(in the rows, 128 means zero)
A single turn carries every row of the set below to another of its rows. Some are shown first; where does it send the rows asked next?
j985: [132 117 127 119 128 122 150 128 114 143 116 124 128 152 169  85 143 145]
j41: [111 161 150 133 163 131 103 116 135 129 141 112 114 125 150 144 105 106]
j849: [138 131 120 138 143 140 127 123 123 133  88 124 145 130 101 142 120  88]
j912: [165  94 143 154 145 135 110 138 137 122 147 120 126 130 128 118 150 161]
j360: [143 109 137 117 128 118 126 124 122 141 115 132 125 159 177  94 135 139]
j685: [156 112 142 140 144 116 131 132 131 137 148 119 125 141 115 105 162 175]
j193: [ 82 120 154 151 141 154 144 122 127 118 133 110 124 123  90 110 138 136]
j873: [106  97 148 130 145 147  94 102 140 109 123 131 142 124 109 140 118 146]
j373: [103 171 148 126 156 121 128 119 127 129 154 113 111 136 135 131 117 102]
j517: [151 111 144 153 142 125 138 143 128 130 155 115 118 139 113 100 165 159]
j786: [136 104 131 138 126 142 137 139 116 125 121 128 123 148 177  91 138 121]
j315: [ 97 100 170 157 142 161 104 124 139 112 126 119 121 124 104 122 123 123]
j596: [ 85 126 159 120 136 121 137 106 131 129 135 125 128 143  81 106 141 146]
j936: [136 138 132 121 141 115 125 115 126 149  89 131 141 146  93 133 123  96]
j870: [132 140 144 146 142 131 129 131 127 150  86 117 126 139  95 126 123  83]
j819: [105 166 135 135 160 138 126 119 127 121 149 109 116 121 146 139 113 104]
j367: [157 101 142 162 142 139 126 146 132 120 153 117 121 133 120 108 158 152]
j696: [165 100 139 138 144 120 113 128 136 130 146 126 129 137 123 115 155 173]
j420: [126 146 122 136 147 129 145 123 119 152  83 110 140 130  96 131 127 106]
j577: [104 175 142 120 162 118 125 109 127 140 142 106 118 128 141 138 113 124]
j540: [ 98 117 161 119 148 121 110  95 141 140 115 120 137 131 101 126 126 170]
j292: [112 163 137 114 160 121 111 106 131 126 147 120 125 131 146 145 108 115]
j981: [141 102 135 134 131 139 124 132 122 137 107 123 125 144 186  99 129 138]
j419: [129 116 143 136 127 131 147 141 117 142 118 118 116 154 170  80 143 128]
j154: [138 136 136 138 150 130 117 120 131 158  73 116 138 131 107 141 115 105]

j685 goes to j696
j315 goes to j193
j292 goes to j41
Where do these go?
j849 goes to j870
j981 goes to j786

A single turn carries every row of the set below to another of its rows. Some are shown first; where does it send the rows asked next?
j797: [125 131 107 137 126 116 125 100 153  89 108 125 133 140 131 129 127 154
 107 135 139 119 155 118 154 113 118 106 137 129 156  82 104 106 138 128
 113 136 124 128 109 111  82 145 170  90  72 149 118 126 108 125 118 149
 114]
j921: [118 143 107 129 117 103 136  94 133 110 133 135 161 110 132 133 141 160
  94 101 124 144 133 114 151 128 148 120 157 119 143 119 115 102 146  88
  99  90 102 157 127 113 117 137 142  64 128 159 131 126 151 132 148 139
 156]
j915: [137 125 108 142 128 124 126 109 154 103 141 129 139 135 130 130 151 154
  93 111 115 127 137 133 169 116 156  94 121 136 143  97 117 128 156 120
 123 114  90 182 147 143 115 145 144  87 116 178  99 144 116 134 113  99
 108]
j753: [127 138 117 138 146  71 157 105 100 120 118 113 136 128 113 130 160 110
 168 120 103 142 144 163 136  81  98 122 141 136 177 123 154 107 140 169
 117 153 122 103 121 131  93 142 127 152 141 125 131 126 115 123 155 121
 155]
j478: [131 104 101 109 154  88 118 102 124 133 106  92 141 126 111 125 142  87
 151 116 120 115 145 141 157  98 119 131 117 134 165 149 150 101 156 149
  82 139 141 121 121 145 113 127 137 160 162 151 156 112 135  95 128 107
 109]
j802: [129 138 102 136 117 101 124  86 121 111 116 134 155 129 127 132 147 161
 108  90 128 139 150 118 163 119 144 110 154 116 143 117 117 103 164  87
  95  93 101 163 113 101 103 137 149  73 149 165 145 133 138 148 147 121
 159]
j378: [130 127  98 134 140 118 112 108 142  84 111 121 124 144 116 118 128 147
 105 125 149 115 134 122 149 109 121 110 140 150 151  94 118  98 137 126
 106 129 120 149  99 104  85 155 173  87  83 155 112 122 112 134 111 170
 130]
j224: [130 130  90 146 132 117 132 110 154  97 144 143 134 129 131 125 168 160
 115 116 124 128 139 121 154 110 146  95 138 147 149 108 134 117 163 127
 131 123  82 170 148 139  99 156 142  78 126 172  94 130 130 137 110 111
 118]
j692: [132 129 110 131 152  77 167 104  94 121 112 127 133 122 121 130 156 108
 172 130 102 139 152 160 119  76 104 127 147 135 172 125 146 107 133 169
 108 152 117 108 125 136  92 129 130 149 137 130 133 111 124 132 142 124
 155]
j434: [142 121  91 134 131 120 125 105 143 115 117 152 157 136 104 113 164 147
 112  97 139 124 124 121 175  99 151  95 138 145 142 105 121 125 164 113
 139 117  92 179 141 148 114 154 156  86 130 170 107 130 112 142 121 102
 131]
j835: [130 117 112 128 129 120 133  90 157 106 107 141 142 138 130 126 128 143
 103 121 144 122 154 128 173 105 115 103 135 117 152  83 112 109 147 115
 109 124 127 130 117 112  83 146 194 107  78 154 123 155 106 123 116 138
 114]
j361: [132 146 112 139 120  99 133 104 127 117 132 141 157 125 126 139 121 157
  91  93 117 150 139 140 157 130 146 111 140 104 135 106 122 102 145  96
  94  93  93 164 120 102 111 141 145  71 141 164 132 141 141 148 141 130
 158]
j49: [102 137 143 133 154  82 136 103 101 109 132  75 112 148 134 149 152 103
 139 110 117 121 131 181 155  76 116 136 127 132 170 130 165 121 146 130
  85 119 142 130 118 130 103 136 145 155 143 143 113 150 116 117 152 123
 145]
j495: [147 136  81 150 124 117 160  79 121 152 146 141 130  96 104 146 154 126
 109 118 110 142 133 136 129 113 144  81 122 141 129  88 127  85 144 108
  98  92 129 147 144 109  83 124 169 106 129 117 105 142 122 113 142 126
 112]
j81: [116 138 132 123 141  90 148 103 106 119 137  73 133 123 130 130 161  91
 129 135 108 125 132 143 137 111 131 138 147 154 165 151 140 108 141 147
  96 122 146 107 143 141 107 110 128 140 120 142 120 124 128  85 176 112
 103]
j656: [132 152 112 142 111 100 142  94 114 116 124 145 172 126 121 131 138 156
 105 107 116 152 140 119 153 138 143 110 151 119 140 113 119  99 151  97
 113  93  96 144 133 102 101 142 147  63 132 157 129 130 132 143 165 125
 151]
j486: [123 127 140 125 141  95 159 100 101 122 123  84 141 128 133 126 157  89
 127 143  95 125 136 148 125 109 134 137 135 149 165 142 142 110 136 147
  89 119 146 109 143 135 100 107 140 143 116 151 124 128 129  90 183 112
 107]
j529: [131 138  56 146 126 112 135  81 126 139 129 136 117  97 117 153 163 147
 127 105 121 126 146 114 124  84 140  82 134 134 143  84 114  93 143 102
  92 114 124 160 119 123  87 112 147  94 136 102 121 104 116 118 126 122
 137]
j649: [130 135 109 138 155  69 160 105 102 124 117 130 143 119 113 124 150 109
 175 131 104 149 150 163 135  78  97 123 140 137 170 124 154 111 138 170
 110 153 123 104 132 139 100 129 132 150 139 127 125 115 107 128 144 121
 143]
j482: [142 128 104 138 124 121 134 112 155 122 133 146 168 130 118 113 150 151
  95 107 122 129 130 119 172 115 155 100 131 136 146 104 124 120 159 124
 137 118  92 167 151 153 108 145 154  82 120 169 109 136 114 123 124  95
 105]
j953: [117 128 137 129 137  86 147 102 112 119 129  73 143 123 122 124 166  97
 126 133 101 125 130 144 137 112 131 134 139 148 177 143 142 110 135 146
 103 128 150 104 137 140 110 120 129 149 121 140 132 132 134  80 181 115
 113]
j46: [107 139  91 136 125 111 111 102 140 125 113 124 132 105 101 102 116 151
 113 139 119 154 160 104 135 128 156 114 128 114 138 128 121 129 147 125
 104  97 113 167 129 138  90 116 156  97 121 174  96 136 117 148 109 102
  95]
j793: [118 128 123 101 158  93 146 122  94 137 111 113 148 115 113 132 128  83
 134 113 115 126 109 168 135  77 130 149 132 129 155 131 134 117 108 142
  96 135 134 127 116 161 134 122 139 139 127 136 120  94 134 109 139 141
 157]
j885: [122 140  80 146 130 113 147  87 140 148 156 140 116  91 129 162 143 142
 106 105 117 130 137 140 137  84 141  95 121 124 135  84 131  95 139  95
  82 100 125 164 135 121  90 116 163  98 130 109 104 135 123 109 116 133
 133]
j658: [136 111 107 108 146  89 126 101 121 142 115  86 133 125 113 132 146  83
 139 101 126 114 142 145 158  95 120 130 130 125 160 149 137  92 152 159
  85 143 138 117 116 147 111 127 134 158 158 148 158 120 138  90 126 101
 114]
j605: [108 137  88 131 126 107 115  97 142 140 103 138 151 100  99 101 113 151
 118 131 127 151 156 104 149 113 152 117 133 105 138 125 118 137 142 121
 111  98 114 168 129 152  94 113 163 101 119 166 100 135 111 149 106  96
 107]
j672: [139 115 109 125 138 118 139  90 143 110 108 146 156 129 107 105 136 132
  99 121 154 122 128 131 170 108 120 109 148 139 148  94 113 101 143 116
 116 112 130 142 121 115  94 147 203 106  76 154 124 155 110 124 129 156
 125]
j532: [138 142 113 134 150  70 165 104  92 126 126 123 135 125 112 127 158 102
 172 120 112 140 145 166 135  79 101 125 154 141 161 128 146 107 137 175
 119 150 116 103 131 138  98 130 126 151 140 124 124 122 107 130 147 114
 147]
j971: [115 128 121 106 168  84 135 119 105 131 118 111 149 112 109 133 116  84
 137 119 117 130 115 170 151  85 123 142 120 127 152 130 135 121 110 145
  96 137 137 126 122 163 148 119 134 146 127 134 116  99 119 106 132 139
 144]
j487: [134 134  95 132 111 103 134  92 131 110 124 146 155 108 123 137 146 157
 110 104 114 154 151 117 148 140 140 101 151 113 138 114 113  94 153 107
 106 100  93 145 126 102 109 148 137  77 144 163 144 133 156 147 140 132
 154]
j27: [135 103 111 106 148  94 127 104 109 142  97  94 145 130 116 127 146  85
 142 107 119 111 144 144 148  90 125 134 124 126 163 148 146  96 151 150
  78 135 139 124 112 145 100 125 147 158 158 158 161 115 142  97 136 101
 125]
j317: [108 133 135 132 164  75 141 100  97 110 133  95 107 144 134 142 145 106
 152 119 120 121 142 182 157  73 110 135 126 138 164 134 172 126 149 132
  77 116 142 135 131 130 102 121 149 154 149 149 104 141 106 128 141 120
 134]
j650: [107 134  83 140 137  98 128  92 134 123 121 143 130  97  97  90 137 157
 128 135 131 157 150 111 135 105 143 117 154 126 143 134 131 137 147 120
 111  90 106 177 133 141  91 118 163 101 119 168  87 150 121 164 107 121
 125]
j161: [131 153  67 143 129 116 130  98 111 149 129 127 141 107 102 142 143 135
 109 107 126 124 118 114 124  95 151 101 126 150 138  93 127  87 135  97
  96  97 136 162 123 126  88 117 160  80 133 104 102  92 108 108 142 129
 129]
j880: [118 128 133 129 149  80 147  97 107 115 132  84 144 124 126 117 157  98
 132 146 100 125 134 145 137 108 130 134 138 157 173 151 145 115 139 142
  87 121 152 114 145 137 111 104 131 144 120 144 116 128 123  88 178 118
 100]
j213: [107 138  82 128 135 102 126  91 130 135 109 151 144  94  94  95 128 152
 130 128 134 155 146 110 145  98 143 118 146 112 140 129 122 139 142 115
 119  94 112 171 132 152  98 117 169 100 117 162  92 139 113 158 111 109
 129]
j976: [112 134 128 110 154  84 140 119 100 128 124 102 147 115 103 137 130  89
 132 112 115 132 109 173 150  86 123 147 126 128 160 124 134 116 110 150
 112 139 136 119 113 159 139 135 129 146 128 127 122 112 125 107 146 143
 161]
j874: [120 139 122 102 155  88 143 122 103 140 128 107 145 113 108 137 123  81
 134 107 124 128 110 173 154  82 123 144 134 126 148 130 137 113 112 149
 106 138 132 119 124 161 142 126 130 143 128 127 115 109 123 109 133 134
 149]
j29: [148 115  93 134 141 114 125  98 138 100 106 136 143 134  99  94 142 139
 110 122 154 121 130 122 154 112 118 109 151 156 153 103 120  93 147 130
 116 122 121 147 106 105  84 152 189  96  86 154 127 141 119 134 119 168
 129]
j358: [104 139  87 141 133 104 117 100 134 117 126 126 122 104 101  99 127 154
 119 142 123 153 154 109 128 120 147 117 137 126 139 136 133 128 148 128
 101  92 106 174 135 131  87 118 156  95 122 174  83 144 125 156 106 117
 106]
j496: [134 126  96 147 138 111 133 114 145 105 141 148 148 125 119 108 163 162
 105 109 129 126 119 124 158  95 150 103 149 152 153 106 123 129 149 121
 133 119  85 187 138 150 117 143 144  76 114 161  99 131 116 138 119 120
 137]
j489: [115 143 136 131 157  79 139 105  95 114 140  82 103 147 136 144 148 102
 142 110 124 118 136 180 153  72 113 137 139 140 163 141 168 116 151 138
  78 120 135 136 125 129  96 124 141 149 144 144 107 143 111 126 141 116
 137]
j248: [111 130 142 130 158  84 147 106  94 114 128  92 104 144 144 152 146 104
 143 118 112 120 141 186 140  69 117 141 127 132 160 129 166 120 144 136
  68 115 135 134 125 127  91 124 148 150 141 154 110 141 124 125 141 123
 144]
j465: [128 109 111 108 144  92 120 105 122 135 107  88 137 126 108 135 148  89
 142 100 121 118 139 148 159  94 120 129 122 125 170 143 149  95 149 152
  91 142 138 116 108 145 112 142 138 163 161 146 157 121 139  95 132 114
 129]
j375: [154 131  72 154 134 114 132  89 117 159 134 125 135 115  92 131 141 127
 103  96 123 126 127 135 138 102 152  88 115 144 135  96 135  77 150 106
  80  94 132 178 116 111  78 116 170 100 145 123 120 130 108 117 134 121
 120]

j478 goes to j649
j49 goes to j465
Where do these go?
j224 goes to j482
j797 goes to j672
j213 goes to j358
j487 goes to j656
j486 goes to j793
j81 goes to j874
j529 goes to j495

